In the data rows, the value 128 means zero.
Every row has a hidden score. In each pair, how much higher is the second row's than the first's? 10 means about the same, 20 much higher and 0 much lower. The score is a weighted sum of the row's numbers plus the product of two more (or one squared), each taken from its middle value.
[149 108 101 122 150 103 122 156 141 101 121 119 129 138 115 103]
[128 121  92 121 150  98 135 155 135  99 117 122 143 138 127 122] 9
[123 148 123 198  83 179 174  88 155 145 148 148  59 112 167 199]
[134 130 197 107 139 159 128  63 152 162 207  74  72 132 173  94] 17
[133  85  79 112 139 117 172 126 145 129  95 162 125 168 145 156]
[164 110  90 123 145 111 109 180 150  75 105 115 130 146  90 113] 10
[156  99 132 109 159 112 130  93 106 167 139 133 123  85 141 112]
[143 119 100  88 180 114 120 145 151 104 136 100 128 165 128  99] 5
[108 144 152 114 140 108 110 136  97 140 133 131 148 130 137  95]
[128 128 174  73 148 141  85  85  87 136 176  94 154 109 124 106] 10
[110 138 125 119 139 157 144 117 129 141 178 103  97 105 168 151]
[116 124 199 213  91  58 136 138  47 178  98 170 136  37  78  91] 16
[191 118 105 141  84 228  62 116 172  83 200 130  32  57  58 161]
[105 139  99 138 132  95 137 169 125 100  97 129 157 139 125 125] 6
[128 125 101 110 163 100 139 153 139 108 125 114 132 157 135 109]
[167 136  98 137 117 173  90 151 154  86 153 106  87  88  74 167] 10
[178  92 164  84 191 124 107  49  94 192 192  96  98  46 122  95]
[168  47  99  75 164 126 185  73 135 184  82 188 122 136 123 145] 7
[153 130 139 179  81 122  97 181 165  86  94 136 121 151  82 104]
[101 131 160  67  98 214  71  60  92 149 164 117 188 128 155 175] 11
[117 127 123  92 164 103 120 137 127 121 147 103 155 157 147  96]
[ 92 135 131  99 104 170 119 104  96 132 123 134 177 144 142 169] 7
[ 85 153 177 109 108 144  78 105  42 165 134 152 167  80 113 143]
[148 130 110 126 149  95 105 169 141  96 102 123 146 155 110  96] 7
[180  92 151 129 128 104 142  87  80 181 125 153 126  48 105 111]
[142 118 100 116 152 103 131 164 143  95 115 119 137 151 120 116] 4
[122 135 110 136 142  97 132 170 138 100 110 119 140 152 123 108]
[ 87 137 206 210  61  87 255  69 181 215  73 194  74 165 173 134] 13
[106 140 111 113 148  96 134 149 118 116 114 129 167 148 143 115]
[146 127 131 134 149 102 114 147 147 103 120 109 124 152 122  91] 9
[108 144 105 111 153 108 120 159 124 106 119 117 158 159 138 120]
[107 130 125 132 142  90 118 158 105 131 110 134 155 118 127 102] 14
[157 122 118 141 117 103  94 178 165  96 101 116 142 162  89  94]
[ 86 145 158 196  65 103 115 137  52 144  69 174 187  90  84 146] 12
[ 75 162 164 177 111 117 170 125 131 160 146 104 104 139 175 118]
[164 151  86 189  67 210 100 129 168  77 127 150  72  73  75 211] 6
[138 128 114 123 154  97 104 161 132 100 127 118 136 142 117 100]
[151 120 132 160  99 105 100 187 172  98  87 132 135 169  79  92] 11
[118 138 116 103 161  95 116 155 131 112 130 105 147 170 135 105]
[160 112  92 112 156 116 101 172 146  83 126 112 130 137 104 111] 11
[ 76 140 152 164  72 117 105 135  65 142  78 173 184 102  90 158]
[ 76 147 156 183  82 101 149 139  94 151  57 179 170 131 125 147] 7
[133 130 121 115 159 112 109 146 145 105 143  97 126 149 130  94]
[160  61  57  88 139 153 160 107 180 115  93 159 122 189 121 155] 10
[ 87 162 159 204  69 152 194  94 144 169 125 152  91 134 189 181]
[127 105 139 159 123  90 139 122 104 155 108 140 137 100 133 115] 14
[ 99 142 131  99 145 128 118 134 123 129 147 116 150 151 154 123]
[127 129 137 147 119 139 142 120 138 134 142 122 101 105 132 121] 12
[183 119  92 178  85 218  87  98 158 109 187 143  44  45  95 216]
[134 125 102  94 174 103 127 146 142 112 140 110 135 157 139 109] 7
[187 104  79  88 150 161 107 130 152  96 159 118 101 121 111 157]
[184 118 118 131  98 197  67 125 169  91 186 104  56  69  53 140] 14
[141 133 104 107 160 120 136 135 147 116 150 107 114 128 156 124]
[155 116 164 139 132 101 107 143 173 113 117 106 122 164 112  77] 12
[139 122 190  88 140 151  79  68  82 161 200 105 130  71 126 102]
[113 145 125 115 161 104 116 149 132 113 134 107 140 154 142 107] 5
[128 126 131 163 104 101 115 182 171 104  83 130 134 181  90 104]
[118 141 239 113  56 199  42  72  72 141 174 148 164  51  93  93] 14
[176 136 134 148  99 152  94 145 156 101 132 112  92 105  67 126]
[134 126 109 106 171 103 120 140 134 116 147 102 119 142 132 106] 11
[ 92 133 111 138 105 123 133 165 101 115  87 164 177 158 131 152]
[109 147 161 158 131  92 146 140 130 143 119 124 122 152 142  86] 12
[165  68 107  95 169 118 177  82 151 168 104 158 107 148 150 129]
[140 129 128 106 157 115 107 142 147 103 142 100 129 158 131  90] 6
[170 126  83 142 115 171  91 149 142  78 138 120 104  90  67 174]
[116 123 100 123 135  98 143 156 113 117  96 150 162 145 135 138] 10
[ 84 140 141 177 116  94 158 137 117 154  91 163 145 123 149 133]
[145 129  99 103 159 126 122 148 144 109 151 107 121 130 143 123] 9
[ 96 141 114 119 146 102 120 165 118 105 116 127 161 156 138 122]
[125 132 124 125 151 109 146 131 130 132 140 114 114 129 154 115] 12
[137 127 110  93 165 127 122 138 130 117 138 109 139 157 142 119]
[162 102  97  63 191 144 119 123 159 106 161  84 124 159 152 118] 15
[141 139 110 169  95 171 169  98 150 143 125 150  65 118 155 198]
[169 114  92 113 130 150  90 156 148  89 153 104 100 100  88 136] 14
[101 134 118 169 120  93 124 159 110 113  85 143 154 114 107 112]
[123 103 183 175 117  86 140 111  68 181 120 160 126  57 107 102] 14
[155  68 111 102 153 117 181  90 150 168  92 169 117 151 134 139]
[ 99 156 147  98 127 142  91 123  77 132 148 121 153 119 111 134] 8
[116 156 149 130 143 119 107 150 142 108 137  94 131 169 143  97]
[160 117  93  99 173 118 113 159 153  89 127 111 118 158 114 116] 10
[ 94 148 152 165 119 131 158 126 133 155 163  97 100 119 174 134]
[150 100 105  95 175 122 155 103 131 141 118 140 121 128 156 122] 8
[ 83 164 144 150 143 102 148 140 134 141 120 109 122 157 162 106]
[119 159 104 148 100 162 148 132 125 126 113 155 119 125 137 203] 8
[100 138  97 130 133 113 143 156 116 118 101 151 163 144 151 151]
[101 145 140  95 139 116  96 138  80 130 134 131 165 134 115 114] 13
[142 113 144 115  99 132 151 127 190 101  86 151 121 201  84  97]
[100 152 207 187  92 126 206  68 165 189 165 109  69 145 191 117] 18
[106 144 112 124 152  99 150 135 124 127 128 123 142 133 164 125]
[ 97 147 121 130 127 123 137 149 111 126 101 143 159 144 149 136] 8
[ 91 141 129 109 109 150 107 132  80 123 122 136 177 127 117 156]
[126 126 102 118 154  99 128 155 130 104 128 118 137 144 138 117] 11
[157 124 140 135 139 125 114 131 162 116 141 101 104 146 127  95]
[157 120 162 100 150 140 109  96 167 126 183  75  89 132 136  78] 12
[107 148 167  83 151 134  91  93  66 158 173 113 153  96 123 118]
[106 147 114 158 114 120 142 169 127 123  84 157 148 147 131 150] 6
[ 90 139 137 111  98 161  95 122  77 133 124 137 178 129 116 159]
[ 89 151 113 136 139 104 136 163 128 114 111 123 153 160 141 116] 11
[162 126  85 112 133 181  88 131 135 102 187 106  84  81  97 171]
[129 134 101 109 141 128 139 132 126 117 132 127 135 120 148 142] 7
[117 149 131  80 131 161 100 116  97 121 156 113 155 136 124 148]
[115 126 151 118 141 119  89 106  54 157 155 120 143  72 115 129] 16
[110 130 126 106 141 114 120 127 101 132 140 129 144 124 137 116]
[ 76 144 143 155  91 123 111 135  58 135  84 167 181 111  99 161] 8
[ 87 137 141 103  94 165  95 110  82 132 132 134 189 133 124 163]
[ 80 148 152 199  18 144 108 125  48 147  71 200 193  84 107 199] 12
[ 93 143 129 140 133 125 159 128 133 134 139 117 118 130 170 134]
[ 68 121 187 124  11 215  85  60  67 159 113 190 207  97 144 189] 14
[ 86 153 184 106 120 136  84 100  61 164 136 150 167  86 110 130]
[107 150 139  99 128 143 111 112  96 135 148 116 155 138 138 137] 7
[109 148 170 144 132 111 153 108 133 170 157 109  97 146 176  99]
[142 120 143 156 101 120 114 167 184 102  86 138 116 174  80  87] 8
[132 121  99 136 143  83 124 180 136  93  95 133 151 153 107 106]
[155  80 129 126 138  82 201  81 125 197  80 187 126 101 127 119] 15
[150 141 158 143 138 108 113 138 158 111 132  93 122 158 131  87]
[106 112 138 160 128  91 123 129  91 161 122 131 137  88 140 115] 14
[ 75 164 162 218  95  75 176 144 123 165  92 142 130 132 144 118]
[117 145 113 158 106 119 134 168 119 110  91 149 150 133 123 146] 5
[121 128 147  71 140 150  91  92  88 136 168 107 160 120 122 120]
[148  97 116 118 158 110 181  90 143 161 108 151 108 133 162 120] 12
[116 133 111 136 144  95 159 141 131 121 116 128 134 134 150 125]
[108 129 151 108 143 114 100 116  64 157 150 129 151  95 121 126] 13
[130 136  97 106 166 113 136 139 136 119 146 109 124 128 152 131]
[136 110 138  72 179 118 108  99 114 144 183  89 122 113 144  95] 12
[190  79 192 122 182 119  92  51  60 212 203 109 105   0 118  82]
[158  66 110  95 158 121 187  80 143 173  95 174 114 145 139 141] 3
[ 96 141 122 110 135 129 116 160 109 111 127 128 156 132 131 127]
[115 141 143  70 110 205  67  88  97 122 179 103 170 130 138 165] 9
[118 135 138 101 152 108 106 137 106 123 139 118 145 133 132  94]
[172  73 134 105 150  93 184  72 121 201  98 182 121  76 106 102] 17
[ 82 159 145 143 144 105 137 147 124 140 121 123 135 158 152 106]
[158 112  91 130 113 143 155 139 165  99 111 140 105 149 131 159] 12
[153 121  93 102 163 116 128 147 149 102 138 112 115 140 128 121]
[121 135 113 113 142 114 124 152 127 112 122 128 150 156 147 116] 10
[108 160 162 130 145 119 117 135 133 127 145  99 124 153 154  95]
[135 134 140 135 144  92 128 142 136 124 124 123 131 154 138  83] 12
[ 82 161 182 221  67  74 138 146  83 150  58 179 160 100 105 103]
[ 96 162 195 192  86 135 194  85 161 173 172 102  71 131 192 126] 13
[178 114 116 123 143 116  98 165 158  93 127  99 125 135  99  91]
[104 152 194 193  96 122 213  78 164 191 142 123  70 133 190 127] 14
[149 127 118 135 138 130 122 156 157 109 135 109 102 136 116 109]
[142 103 122 133 151  87 174 101 138 151 102 141 125 133 146 100] 12
[117 134 100 114 131 148 146 125 122 126 122 132 134 137 160 161]
[ 90 164 164 228  63 120 189 115 128 166 118 146 105 130 180 165] 13
[158 137 101 172  99 146 114 167 157  80  97 127 119 112  84 143]
[161 113  75 124 131 170 101 140 148  90 148 116  94  92  94 166] 11
[119 139 140 131 151  93 130 151 130 125 125 117 133 164 141  92]
[188 125 133 160  68 213  75 116 169  90 169 143  39  64  50 141] 12
[104 147 127 119 165  91 121 157 138 115 128  96 139 176 139  93]
[110 135 114  91 158 128 110 146 127 117 138 106 158 160 150 121] 10
[118 165 212 138 115 126 112 110 163 136 155  81 112 160 156  70]
[114 133 129 152 128 150 176 112 154 143 144 120  82 120 163 139] 10
[ 99 145 103 140 125 112 136 163 113 122  91 151 167 140 139 156]
[131 132 115 126 152 102 104 166 135  88 113 118 144 151 108  98] 9
[110 140 156  78 116 172  75  90  79 139 168 109 176 123 129 150]
[114 110 153  69 159 145  96 103 125 124 182  69 147 143 146  88] 15
[161 129 170 136 132 120 101 131 170 110 140  88 116 146 119  74]
[148 114  97  83 189 111 142 128 145 122 138 117 123 139 142 112] 6
[181 119  74 179  81 226  78 105 168  96 186 142  40  49  84 226]
[138 134 116 117 156 106 109 149 148  98 142  95 124 150 129 102] 4
[ 88 143 137 120 111 142 111 132  79 130 115 138 172 130 115 149]
[105 144 132 106 143 121  91 145 105 110 132 119 162 142 125 112] 10
[176 133 131 151  99 170  90 135 149 108 144 118  86  93  71 148]
[ 87 143 213 111  96 156  71  83  58 171 132 158 168  69 108 118] 11
[178 109 165 140 139 112 110 122 174 113 140  91 101 140 117  64]
[175  98  84 117 137 149  84 159 149  90 159 100  99  94  84 126] 7
[152 118 126 128 151 106 132 130 147 117 140 106 107 145 133  93]
[156 118 110 149 116 107 109 186 166  84 104 120 126 154  85 106] 10
[135  97 108 119 138 102 162 115 122 135  94 161 138 128 138 132]
[125 130 143 174  88  98 117 190 177 101  72 139 130 184  84  99] 8
[ 99 150 167 178 106 124 194 100 144 170 142 118  86 128 186 125]
[113 139 128 106 164 113 126 137 140 124 156  91 127 158 152 103] 6
[ 85 137 139 108  87 170  98 115  75 132 126 147 188 125 125 170]
[144 117 103  76 182 136 123 123 150 111 154  89 127 159 153 110] 11
[ 96 119 160 180 120  87 137 131  85 164 115 139 134  89 122 110]
[ 99 156 115 143 103 152 151 123 117 141 102 163 134 142 141 191] 2
[144  90 109 137 118 105 201 103 149 163  94 164 104 145 158 143]
[172 102  73  95 164 135 111 153 147  96 147 117 116 123 125 139] 7
[111 126 106 147 135  90 150 153 124 114  96 140 147 130 130 121]
[ 99 147 167  87 111 187  83  79  91 151 172 113 161 123 139 156] 8
[ 74 157 156 185 105 120 185 129 125 162 122 130 114 131 181 145]
[155 106  82  76 192 124 133 131 154 107 136  99 122 158 147 120] 7
[158 124  92 131 126 168 102 138 134  93 146 119  99  87  87 159]
[129 124 102 101 174  97 131 149 133 123 142 110 135 154 146 107] 12
[ 91 145 126 129 118 149 128 138 109 120 115 136 162 153 146 155]
[114 152 143  81 118 192  83  93 101 131 175  98 159 139 136 167] 10
[120 139 115 127 148 122 169 123 138 135 137 118 112 120 166 127]
[ 91 150 124 108 144 125 117 139 118 126 137 119 152 151 151 123] 8
[147 110 117  89 166 118 146  97 111 149 128 137 126 117 147 123]
[161 122  99 127 132 153 114 135 162 107 152 111  86 104 107 138] 11
[ 97 151 133 151 136 115 157 134 129 142 137 113 117 127 161 131]
[142 135 188 117 140 145 118  78 159 152 200  71  75 132 160  83] 12
[ 93 145 119 141 111 119 136 161  99 131  91 158 164 141 138 151]
[174 118 116 102 143 149 133 120 150 121 152 110 100 133 148 132] 14
[168 121  91 126 131 155  84 163 154  89 151  98  99 100  76 134]
[140 111  95 128 102 115 103 192 186  73  68 144 143 187  63  96] 8
[101 141 113 127 154  98 134 153 125 123 130 115 139 150 148 117]
[ 49 122 166 139   0 217  97  75  53 134  62 241 221 108 133 221] 10
[175 133  99 169 100 151 116 154 166  83 115 125 105 100  82 154]
[105 139 106 141 137  99 148 155 127 113 117 127 141 150 139 118] 10
[120 127 108 145 121 150 170 112 156 138 131 142  92 126 162 164]
[ 77 157 135 158 128 121 142 150 121 132 123 121 132 131 151 126] 9
[158 123 129 124 151  98 114 149 150 108 122 107 129 162 121  86]
[135  96 146 145 138  73 209  85 150 182  88 168 113 136 150  94] 15
[105 139 106 120 132 118 139 163 116 112 103 137 164 148 146 144]
[125 133 204 157 126 103  82 108  41 174 137 134 153  35  81  90] 17
[172  96  73 130  91 171 154 110 173  96 115 161  81 146 110 202]
[ 76 156 157 155 142  93 164 122 131 160 122 126 126 168 167  98] 12
[152 120 150 164 108 117 116 161 156 116 102 129 116 153 103 106]
[ 85 138 149  95  93 184  70 106  71 140 149 134 182 122 121 171] 9
[124 138 109 137 113 167 135 114 118 124 144 132 104  99 127 189]
[130 131 145  57 161 165  92  80 109 137 201  72 132 104 131 118] 13
[152 115 116 145 115 106 102 184 165  95  98 123 135 164  85 107]
[109 141 112 108 142 120 124 156 118 113 117 121 164 153 140 127] 8
[161 115  85  90 172 122 129 144 152  95 130 112 123 150 129 130]
[156 144  87 152  96 177 117 137 170  82 125 137  89 109  89 192] 8
[150 104 144  48 188 138 113  73 110 154 205  83 112 100 137  94]
[110 120 141 145 139  83 118 136  90 156 120 127 148  98 130 109] 12
[ 99 141 165 173 114  86 111 145  70 156 102 145 155  80 105 108]
[142 101 138 136 137  97 123 115  91 170 141 133 127  79 138 119] 11
[103 132 114 142 135  89 132 161 112 118 101 140 163 126 133 113]
[144 119  98  96 181 107 129 150 153 105 133 100 128 166 130 105] 7
[ 95 136 126 128  92 146 112 136  79 122 101 157 186 133 118 171]
[150 118 113 144 112 129 121 167 161  91 100 120 125 141  96 125] 13
[117 129 118 156  97 120 126 173 176  91  84 138 134 184  95 123]
[110 146 123 107 138 144 110 138 120 116 139 110 155 158 147 134] 10
[ 73 150 162 150  51 177  90 106  55 143 116 163 180  84 115 199]
[ 92 146 132 109 114 146 103 126  76 127 124 141 171 110 109 155] 10
[137 127 106 108 159 121 113 144 144 105 153 108 118 138 133 110]
[140 110 108  62 178 156 109 120 152 112 176  68 131 164 150 111] 11
[143 123 158 108 154 119 123 117 150 121 160  85 115 162 148  73]
[101 140 152 160 122  91 130 161 119 128  92 139 151 152 122  96] 7
[178 100 138 112 147 106 146  80 111 175 129 142 116  69 117 111]
[150  81 105 114 132 103 184  95 120 176  87 185 130 115 123 151] 8
[109 110 183 224  99  62 200 107 112 198  82 195 102  99 129 103]
[156 119  88 132 146 108 115 180 152  80 103 116 137 148  98 115] 4
